<6>: [-33   9  37  -5 -33  38  24  30  22   2  28  22 -12 -18  -2  53  -2  -3
  32  25   2  40  31 -18 -22  17 -40  55   7  -8   0   7   2  47  -1   8
 -31 -36 -15  22  25 -12 -22   6 -33 -10   2   1 -26 -81  17  13  26  10
  17  13  24  -5 -35  17   4 -12]
<43>: [-45  -5  30 -17  17   8  -6  33  34  48 -18   8   4   5 -41  25  19  -4
  -3 -10 -35  14  -4 -33 -17  -9  -6  -3 -23 -15  25  33  -3 -28  -8 -22
   9   8  24 -30  -2  34  28 -27   9 -22   1 -12 -18 -16  17   0  20  33
  -3   9  20  16  -3   8  -6  43]
<119>: [-33   9  37  -5 -33  38  24  30  22   2  28  22 -12 -18  -2  53  -2  -3
  32  25   2  40  31 -18 -22  17 -40  55   7  -8   0   7   2  47 -43  -9
  24 -20  37 -28  27  -5  55  -7 -10 -15   1 -24 -38   0 -23 -20  -2 -11
  10   3 -18 -21  -4  -7 -15  -2]
<109>: [-56  -4  21  15  -4  15 -34  30  18  40  -4 -12  -6  -9   8  15 -28  11
  -2 -29  15 -16  -5 -13 -14 -33  28 -49  52  -7   9   2 -25   8 -52   9
  22  37  -1 -15 -14  18  25  53 -10   0 -31 -21 -27 -42  10 -14  15  -7
  -3 -17  -2 -24  27 -30   5  -6]
Table of tags by key:
[-21] -> j759
[-5] -> j103
[16] -> j646
[30] -> j763
key <43> 57:  | j646
miss <119>: [-21  -8 -11  -5   1 -18  27  -7  53  32  31  -2  25 -18  -5 -18  22  -2
   7  24 -38  55  -9 -40  -7   2 -43   7 -15  -4   2  10   9 -28   2  24
 -22  37  55  17  37 -33  38  22  40   3   0  47 -15   0 -23 -20 -24 -33
  -2  30 -12 -10  28 -20  -2] | [-3]
[-33   9  37  -5 -33  38  24  30  22   2  28  22 -12 -18  -2  53  -2  -3
  32  25   2  40  31 -18 -22  17 -40  55   7  -8   0   7   2  47 -43  -9
  24 -20  37 -28  27  -5  55  -7 -10 -15   1 -24 -38   0 -23 -20  -2 -11
  10   3 -18 -21  -4  -7 -15  -2] | <119>

<14>: [ -4  -2  17  -7  23 -10   8  10  38  -6 -15  14  17   8   8  15   6  12
  12  17  17  36   0]
<83>: [ 14  23   8  12  38  -4  -7  17  17   8  17  10 -15  12  15   8  17   6
  -6  37   0 -10   7]
<84>: [ 56  38   7  34  72  28  22  31  38  21  17  12   3   2  53  -1 -15 -21
  22  65   4   0  -6]
<114>: [ 14  23   8  12  38  -4  -7  17  17   8  17  10 -15  12  15   8  17   6
  -6  37   0 -10  -2]
Table of tags by key:
[-1] -> j423
[0] -> j290
[1] -> j441
[9] -> j810
[17] -> j133
[10] -> j873
key <83> 20:  | j290
perm: [  7 -10   0  37  -6   6  17   8  15  12 -15  10  17   8  17  17  -7  -4
  38  12   8  23  14] | <83>
perm: [  8  -4  23  17  17  12   0  15  10  14  12 -15  38  -6   8  -7  17   8
  17  37 -10  -2   6] | <114>

<148>: [-26  18   8  10  28  15 -87 -19]
<173>: [ -1 -55  -9 -10 -16  -2  84 -23]
<70>: [ 20  -2 -48  17  17  12  34  53]
<61>: [ 10   8 -26  12  -4 -21  22  14]
<89>: [ 54  34  -2  17  20  17 -48  12]
<126>: [ 26  20  11  35   6   9 -56  -3]
<8>: [-26  20   8  10  28  15 -87 -19]
<10>: [ 35  -6 -21  -1 -52 -14  19 -29]
perm: [ 12 -48  17  20  17  -2  34  54] | <89>
tags:
[6] -> j217
[9] -> j720
[-2] -> j464
key <126> 5:  | j720
perm: [ 53  34  12  17  17 -48  -2  20] | <70>
[-26  20   8  10  28  15 -87 -19] | <8>
[ -1 -55  -9 -10 -16  -2  84 -23] | <173>
miss <173>: [ 84 -23  -2  -9 -55 -16 -10] | [-1]
miss <173>: [ -2 -23  84 -16  -1 -55 -10] | [-9]

<105>: [ 48 -29  -1  39   4   9 -11 -35   5 -13  38   4 -20   2 -23   3  13   9
  60 -29 -16  -4 -27  -9  18 -32  29  15 -22  -3 -39  33  13   5 -27]
<106>: [ -5  -8  13   5  -5  -6  11   8   7  -4   9  19  18   9   4   1  -8   1
 -17   5   4   2  -6  21   5 -17 -10   4   2   6 -15 -11 -15   9   5]
<76>: [ 10  -8  19   6  -8  -4  17  -6   5  -6   4  18 -19 -22   7 -20  -4  10
   3  -6  -1   3  -2 -19  -6  21   4  -9   0 -14 -19  12  -1  -7  -2]
<183>: [ 72 -37   7  61   7   1 -14 -44  -3 -10  44   8 -31   9 -33  10  13   9
  84 -46 -18  -8 -43 -13  32 -42  37  11 -31   0 -50  45  25   6 -45]
<186>: [ -4  11  -2   0   1   2 -17 -18   1 -14 -19 -11  -8   6  14  -2 -18 -11
  12   2 -12  -5  12  -9   2  16 -23   7 -13   6   1   0  10   9  14]
<171>: [ 15  11  -2 -29   4  -3  20  18   9  16  18 -19  -2  -6 -16   1  23   5
  -9  17  -4  43  -9  21   5  -5  17  -6  10   7   0 -18   6  -7  -5]
<59>: [ 16   6 -31 -31  19   4  18  28   6  27  28  -8   0  -8 -14  -2   5  -5
 -12   0   0  37 -17 -15 -15 -15   1  -6  11 -21  -8   5 -24  -3  -6]
<90>: [ 15  11  -2 -29   4  -3  20  18   9  16  18 -19  -2  -6 -16   1  23   5
  -9  17  -4  43  -9 -22  -6 -18  -8  -2   8 -28 -14  10 -11  -4  -3]
<193>: [ -1 -10  -4  -7   3   4  -4 -17  -4  14  -8  -6  16  -7  11  -6  12  16
  -8  -4   7  -6   4   6  -7 -22  12 -11  -3  -9   8  -2 -16   5  -6]
<134>: [ -5  12  -1   1   2  -2 -16 -16  -1 -17 -22 -10 -10   5  15  -1 -19 -12
  11   0 -15  -6  13  -7   5  16 -22   4 -13   7   1  -1  12   8  11]
<188>: [  6  -8  14 -19   2  14  -5   0  12  12   9   6 -17   1 -23 -11  -9   2
   1   1  11  -2  11 -18  16 -11 -14  -2 -12   7   0   2 -13  -4 -18]
miss <171>: [ 15  -5   9  43  -7  -9  18  -5   7  16  17 -29   1 -18  -9  11   4  23
  10   6  -6  -6  18  -2 -19 -16   0   5  20  17  21  -2  -3   5] | [-4]
perm: [ 14 -14   6 -17 -19   0  11   1  12  -2   6  16 -18   2   1 -11  -2 -11
  12  11  -5  -9 -12  -4  -8   2 -13  14   7   0   9 -23   2   1 -18] | <188>
miss <171>: [ 16  17  21  -6   5   4 -29  -5   1  -2  10  -9  18  20  -3  -4 -16  17
 -18  -2   7 -19  15  18  -6   0  -7   5  23  -5  -9   6  11   9] | [43]
perm: [-17 -17 -15 -15 -11 -10  -8  -8  -6  -6  -5  -5  -4   1   1   2   2   4
   4   4   5   5   5   5   6   7   8   9   9   9  11  13  18  19  21] | <106>
perm: [-18  16   0  14  -4   2  -5   0   9   2 -11   7  12   6   1 -13  -2  12
  -8   1   6 -11  10 -14  14   2 -17  -2 -19 -18   1 -12  11  -9 -23] | <186>

<60>: [  2 -24   3  -1]
<111>: [ 3  8 69  3]
<110>: [ 8  3 69  4]
<146>: [-17 -36  18  -1]
<122>: [ 10 -12   4  -6]
<72>: [-17 -43  25   5]
<108>: [11 -8  3 13]
perm: [69  3  3  8] | <111>
miss <60>: [  2   3 -24] | [-1]

<28>: [-2 -1  5  4  2 -9  5  3 -1  0  4  1 -2  1 -2  0 -2  1  3  6 -2  5 -2  1
 -1 -2  0 -6  0 -1  6 -1 -2  2  6  1 -3  1 -2]
<24>: [-15   9  -6  -6 -16  -2 -25 -31  17 -14 -15   0 -19   3   5  -5  -1 -10
  13  -1  -7  -3   8 -15  -5  -7  20   6 -14  15 -10  21  26  -1  -3 -18
 -10  13   9]
<95>: [ 52 -23 -74 -23  27  -8 -21  18 -13  20  41 -45  19 -32  27 -56  25 -32
  20  20 -40 -46 -24 -87  -3  -7 -17  33 -10 -49  16  -5  -8 -11  -7   3
  24  37 -60]
<92>: [-12  17   0  -8   0 -35  -6 -14  17  -7  10   6 -12 -12  12   1   3  19
  26  20  -2  10 -12 -11  -4   4  -1  -9 -13   6  10  16  15   9  12  -2
  -4  16  14]
<33>: [-13 -18 -11  -8  16 -31  29  10   5  -6   8   5   1   6   1  20  -4  14
  11  13  12  -5 -10  -2 -11 -14  -7 -23 -11  -8  38 -11   1   2  17 -11
  -1   6  -4]
<164>: [ 31 -28 -35  -3  21  -4  -4   5  -6   1  11 -18  -9  -6   5 -22  -5 -30
 -12   5  -8 -33   1 -25  -1 -15  -9  11 -10 -21  22 -12 -12  -2  -3  -9
  16  19 -44]
<62>: [  9 -27 -54 -55  17 -16  34  -8  19 -13   9  -4  -7 -24  24  22 -19  23
  -4   3  15 -48  -2 -12 -33 -17 -19  13 -15  -6  26 -24  -2  -2  -4 -32
  35  14  -2]
<82>: [ 25  -6 -36 -10  16  11  -5  13 -11  10  16 -24  20 -12  12 -27  13 -15
   2   0 -11 -18 -10 -33   5  -2  -4  23   0 -27   3  -5  -7  -9 -12   5
  12  12 -27]
Table of tags by key:
[13] -> j28
[19] -> j823
[20] -> j632
[-8] -> j204
[12] -> j215
[-7] -> j232
key <82> 12:  | j632
[ 52 -23 -74 -23  27  -8 -21  18 -13  20  41 -45  19 -32  27 -56  25 -32
  20  20 -40 -46 -24 -87  -3  -7 -17  33 -10 -49  16  -5  -8 -11  -7   3
  24  37 -60] | <95>
perm: [ 0  3 -2  2  1  1  1 -2 -2 -2  4  0  0 -1 -2 -9  5 -6 -1 -2  2 -1  1  5
  6  0  6 -2  1  4 -3  3  1 -1  6 -1 -2  5 -2] | <28>
miss <24>: [ -1  -6 -10   5   9   6  -7  -5  21  -6 -18  20 -14 -14  -2  13 -15  17
 -15   0  -3  13   8  -1  26   9  -5  -1  15  -3 -10 -16   3 -25 -10  -7
 -15 -31] | [-19]
perm: [ -2  -4  16  14 -12  17   0  -8   0 -35  -6 -14  17  -7  10   6 -12 -12
  12   1   3  19  26  20  -2  10 -12 -11  -4   4  -1  -9 -13   6  10  16
  15   9  12] | <92>

<123>: [-20 -33  71 -21]
<58>: [ 71 -33 -20 -22]
<53>: [71 -6 19 -5]
<120>: [ 71  -8 -20   1]
miss <123>: [-21 -20 -33] | [71]
miss <53>: [19 -5 71] | [-6]
miss <123>: [-20  71 -33] | [-21]
miss <53>: [-6 71 -5] | [19]
perm: [-33 -21 -20  71] | <123>
perm: [ 71 -20 -33 -22] | <58>

<101>: [  0 -22   0  24  16  32   6  26 -12]
<34>: [-25  24 -31 -45   3   4   7  26  -2]
<161>: [-17   6  39  25  24  -6  -2  20 -21]
<87>: [-45  26  23   3 -31 -25   8  -2   4]
<102>: [  5 -10  34  51  22  10   3  16 -20]
<147>: [-16  28 -39 -57  -9  -2   6   9  16]
<55>: [  4   7 -45  26 -25   3  -2 -31  23]
perm: [-45 -31 -25  -2   3   4   7  24  26] | <34>
miss <147>: [  9  16  28 -16  -9  -2 -57 -39] | [6]
perm: [-45 -31 -25  -2   3   4   7  23  26] | <55>
key -> tag
[2] -> j319
[-21] -> j20
[8] -> j395
[7] -> j909
[-22] -> j136
[3] -> j574
key <55> 1:  | j909
[  5 -10  34  51  22  10   3  16 -20] | <102>

<46>: [ 27 -58   9 -49  46 -86 -49 -50 -54 -59 -63  54  49 -30 -44 -47 -47 -54
  32 -54  17]
<48>: [ -6 -20 -34  41 -23 -23  -4  49  -3  38  -3  27  37 -15  27 -42  34 -17
  -4  34 -10]
<100>: [-47 -59 -45  27 -86 -54 -49  32 -54  54 -58 -30  17 -50   9 -54  46 -49
 -47  49 -63]
perm: [-86 -63 -59 -58 -54 -54 -54 -50 -49 -49 -47 -47 -45 -30   9  17  27  32
  46  49  54] | <100>
key -> tag
[-4] -> j160
[-86] -> j149
[32] -> j382
[49] -> j635
[-47] -> j364
key <100> 18:  | j364
perm: [-49 -47  49 -63 -47 -59 -45  27 -86 -54 -49  32 -54  54 -58 -30  17 -50
   9 -54  46] | <100>

<104>: [ 77  42 -43  59 -35]
<51>: [ 42  77 -35  60 -43]
<36>: [-27  80 -31 -28 -49]
perm: [-49 -27  80 -31 -28] | <36>
perm: [ 77  59 -35  42 -43] | <104>
miss <36>: [-28 -31 -49  80] | [-27]

<155>: [-49 -54   5  -4]
<40>: [-49 -27 -73  25]
<159>: [ -9 -46 -36  41]
<117>: [74 73 35 84]
<47>: [ 41  22  61 -20]
<57>: [-49   5 -55  -4]
miss <155>: [  5  -4 -49] | [-54]
Table of tags by key:
[-26] -> j3
[-49] -> j318
[-46] -> j478
[25] -> j33
[22] -> j838
[-27] -> j714
[-45] -> j375
[-55] -> j875
[-54] -> j960
key <40> 1:  | j714
perm: [-55 -49  -4   5] | <57>
[-49   5 -55  -4] | <57>
miss <117>: [73 84 35] | [74]

<98>: [ -1 -35 -38 -15 -26  17  22 -55  -3 -14  17  71  -7 -47  25 -17  -1 -25
 -17  21 -40]
<52>: [  2 -11  13  25  18  19  23   3   5   2   2  -1  10  10 -16  -4  35  26
  28  14  17]
<136>: [  5 -30 -37 -16 -27  16  18 -55   0 -11  17  73  -5 -47  30 -12  -5 -27
 -17  21 -40]
<158>: [-45  -2   4  10  27  12  30  33  12   5  24  -6  -1  12  10 -36  21  11
 -12   0  19]
<45>: [  0  13 -17  10   7  -1 -49  46  21  -2  11  -2  -4 -11 -21  12 -34  -6
 -21  -4 -25]
<13>: [ 13 -21 -25  -2 -17  21  12 -49   7  -6  -1  46   0 -34  10  -4  -2 -11
  -4  12 -21]
<112>: [  5   3  46  55  44  16   6  32   8   7 -38 -82  16  48 -71   5  50  65
  60 -10  62]
<113>: [  4  -4  37  46  35  15   9  22   4   3 -30 -63  13  37 -58   2  47  54
  53  -4  48]
Table of tags by key:
[-64] -> j631
[62] -> j669
[17] -> j13
[49] -> j335
[-40] -> j796
[-63] -> j303
[4] -> j789
[47] -> j770
[48] -> j60
[-39] -> j179
key <113> 20:  | j60
[  4  -4  37  46  35  15   9  22   4   3 -30 -63  13  37 -58   2  47  54
  53  -4  48] | <113>
miss <45>: [ 46  -4  -6  -2  11   0 -21   7 -34  -2  -4  13 -11 -21 -49  -1 -17  21
 -25  10] | [12]
perm: [-63 -58 -30  -4  -4   2   3   4   4   9  13  15  22  35  37  37  46  47
  48  53  54] | <113>
perm: [-21 -17  -4  -2   0  21  -2 -25  13 -21  -6  12 -49  10  -4  -1 -34  46
 -11   7  12] | <13>
miss <158>: [-45   5  33   0  19  10  10  -1  12 -12  21   4  12  -6  -2  30  27 -36
  24  12] | [11]
[  0  13 -17  10   7  -1 -49  46  21  -2  11  -2  -4 -11 -21  12 -34  -6
 -21  -4 -25] | <45>

<19>: [ 26  -1   3 -10 -15  -5  -4 -21  18 -14   1  35  -2 -32 -11  11   7 -13
  -8  63  12  11]
<88>: [  0  10  -1 -32  -1 -13  28   5   4  31   9  12   2  10  -9  -5 -40  -1
  -1 -30 -16  20]
<99>: [ 18  -1 -11  -2  17   9   4  33 -17  36  10  10  10  -7   7  13 -11  -9
   9  13  -3  -4]
<209>: [ 17  16  11  13  -4  -6   8   3 -20 -28   7  11   4  19   4  24  33   0
  -3 -27  -4  18]
<180>: [-20  -8  -7   6  -1 -12   6   4  -1   2   7  49  21   6  -6  -6  12 -27
  12 -48   4  29]
<130>: [-13  22   9  10  13  -3  14  13   2  30   4 -23   0  17  14 -47 -16  -4
   5 -15  -5  -3]
<20>: [-21  -1 -15  18 -21 -27 -17   4   4  38 -19  21  10  28  17 -23  27   9
   2 -58   6  24]
<85>: [ -3  69  -1  13 -25  19 -18  24  -2  -4  -4 -21   5  -5  -3  13  18  -1
  22  -4  53  34]
<170>: [  3   5  14  19  -6  -8  -1  44 -11  13  -2   8  25  -7 -14   3 -34  19
  -2  -4  -6  18]
<11>: [ 15   0 -19  -1  16  -2   1 -10  -3  12  -4  -4  13 -30   7 -19   9   3
   2  35  -4 -27]
<179>: [-31  32   6  22  -2  -6  -8  -4   0  -6  -1 -14   5 -14  19  21  11  -3
  -2  29  -1 -17]
<216>: [-18  24  22  13  -1  -3  69  19   5  53  18  13  -5 -42  -4  -3 -25  -2
  -1  34  -4 -21]
perm: [ -1  34  -4 -21 -18  24  22  13  -1  -3  69  19   5  53  18  13  -5 -42
  -4  -3 -25  -2] | <216>
miss <170>: [ -4  -8   3  14  -7  13   3  18  25  -1  -2  44  19 -34   8   5  -6  -6
  19  -2 -14] | [-11]
miss <216>: [ -1 -42  -4 -18  53  -3  -5  34  18  -1  13  69 -21  13  19  -3 -25  24
  22  -4   5] | [-2]
tags:
[4] -> j741
[19] -> j143
[3] -> j767
[2] -> j140
key <209> 12:  | j741
miss <88>: [ -5   5  -9 -13  20  28   9 -32  31  -1  -1   2 -16   4  10  -1 -40 -30
  12  10  -1] | [0]

